(in the rows, 128 means zero)
Rotation paths and how fast each direction turns (deg/step):
Each turn is a multiple of 5 degrees from 10 to 175, or 0.
Each row of a path follows its step; steps can be skipped.
Path 1:
step 0: [126 133 121 129 119 128 125 127 126 108 123 122 126 144 117 123 133 135
 129 125 128 127 130 132 126 134 127 123 127 120 141 124 136 147 131 132
 126 132 121 136 128 123 127 126 135 124 135 133 123 137 133 126 117 120
  95 124 117 135 123 118 134 116 116 134 131 128 127 142 127 142 132 133
 133 134]
step 4: [123 132 121 123 130 138 134 125 130 120 134 111 138 145 118 122 125 128
 117 120 124 128 130 137 134 143 138 113 121 130 123 116 126 138 122 136
 125 131 139 131 127 129 124 137 122 120 129 146 122 125 131 120 146 124
 126 134 127 116 122 143 127 125 141 124 139 129 118 138 124 136 122 118
 123 129]
step 5: [134 136 122 129 136 132 126 134 129 117 108 128 123 145 122 129 136 115
 117 126 121 141 135 139 118 126 135 133 131 140 130 135 129 119 115 140
 125 114 125 126 122 131 119 138 124 137 123 137 129 125 132 118 130 122
 119 141 133 135 124 127 117 117 115 136 132 135 129 129 122 136 128 113
 133 121]
step 9: [118 132 129 127 129 120 127 146 141 115 123 135 138 129 130 139 133 109
 129 134 134 134 117 138 116 125 129 127 126 131 118 124 126 134 138 134
 144 127 130 138 127 114 134 125 115 135 119 145 130 131 135 116 133 130
 127 135 126 129 122 143 122 120 148 138 125 127 122 126 130 130 131 132
 128 136]
step 13: [122 129 122 122 127 123 129 141 124 123 121 125 122 133 128 125 131 126
 128 127 143 124 117 134 127 132 127 121 135 128 139 116 145 133 130 119
 133 126 130 141 132 120 148 135 140 125 129 133 127 125 127 129 120 124
 117 125 122 139 141 121 139 127 124 147 132 131 134 128 116 154 131 125
 125 137]
step 16: [122 130 116 124 123 138 141 133 131 108 129 126 135 134 125 121 131 121
 121 135 139 142 126 130 121 136 122 125 139 130 136 119 130 148 124 121
 116 127 123 127 120 134 130 131 132 121 144 135 132 131 122 118 131 120
 128 127 120 123 121 134 141 128 148 134 135 122 128 131 126 150 125 125
 124 129]
step 18: [135 130 125 119 126 129 130 118 130 114 118 118 134 137 120 132 131 119
 113 117 127 129 129 132 123 132 117 131 142 127 135 136 117 121 119 124
 139 131 113 136 120 130 130 127 132 124 130 131 126 134 125 121 122 129
 116 140 127 130 129 124 130 115 113 129 128 153 114 144 120 142 122 121
 128 127]
step 19: [134 135 126 127 116 141 124 138 137 123 114 126 132 137 115 127 135 129
 127 115 144 135 130 141 125 141 131 129 128 134 132 125 133 131 123 124
 136 140 142 145 127 118 125 121 128 117 133 145 120 122 139 116 122 124
 123 118 126 129 131 136 132 127 132 125 135 122 124 129 120 143 121 126
 124 142]
step 20: [141 142 127 130 138 143 131 119 132 128 122 124 117 136 119 127 147 123
 138 128 115 130 122 139 127 134 134 126 138 129 136 113 144 125 115 130
 127 126 123 129 127 126 140 131 130 125 119 144 129 119 131 133 134 126
 125 148 132 121 116 140 132 123 118 137 130 115 124 133 124 139 129 123
 128 128]
Speeds:
[127 132 128 130 129 127 128 129 125 129 127 133 129 129 127 127 129 130
 130 129 126 132 130 127 126 126 128 126 124 129 128 130 129 131 127 130
 128 132 128 131 131 128 128 124 130 126 128 127 129 126 129 131 126 128
 128 130 130 125 127 130 131 125 128 129 127 128 127 130 131 125 132 128
 128 127]	130
[128 128 129 126 124 127 129 128 124 128 127 126 129 128 130 129 125 127
 128 128 128 126 130 135 127 127 124 131 127 129 129 127 128 128 127 132
 127 127 128 127 124 128 128 127 126 128 130 130 128 128 128 130 127 129
 127 129 127 125 130 124 128 128 128 125 130 128 131 128 130 127 131 124
 125 129]	60
[128 129 127 127 129 130 128 131 125 129 127 128 126 128 130 123 126 129
 128 129 130 129 127 129 131 127 127 126 126 128 129 124 126 128 125 126
 128 127 129 128 127 130 129 128 125 129 127 126 127 124 128 131 133 125
 130 131 128 125 128 127 128 129 124 128 130 126 126 129 126 127 127 131
 128 126]	115
[129 125 124 125 130 126 129 128 128 123 129 129 128 128 127 128 126 129
 130 127 126 129 128 132 130 129 129 129 126 125 125 130 127 130 129 129
 128 125 128 124 129 130 128 128 128 130 128 127 128 126 128 127 127 127
 129 130 132 126 127 133 131 128 132 129 128 128 129 124 129 129 127 130
 126 124]	60
[127 131 124 126 128 128 129 126 130 129 129 128 132 128 130 128 125 130
 128 130 127 128 126 124 126 128 126 125 131 128 125 130 130 128 129 129
 128 126 128 129 127 130 128 123 128 131 129 131 131 127 128 128 130 127
 128 130 126 126 129 125 127 130 131 129 127 126 126 127 131 128 125 127
 131 128]	55
[126 128 130 128 128 128 129 127 124 128 127 128 130 127 130 130 127 127
 125 130 132 127 127 129 130 128 129 126 128 127 125 128 127 127 125 124
 130 131 129 128 127 128 126 128 126 128 131 128 128 127 128 127 129 132
 129 124 132 125 127 129 127 127 133 128 129 128 126 130 131 133 129 129
 126 129]	145
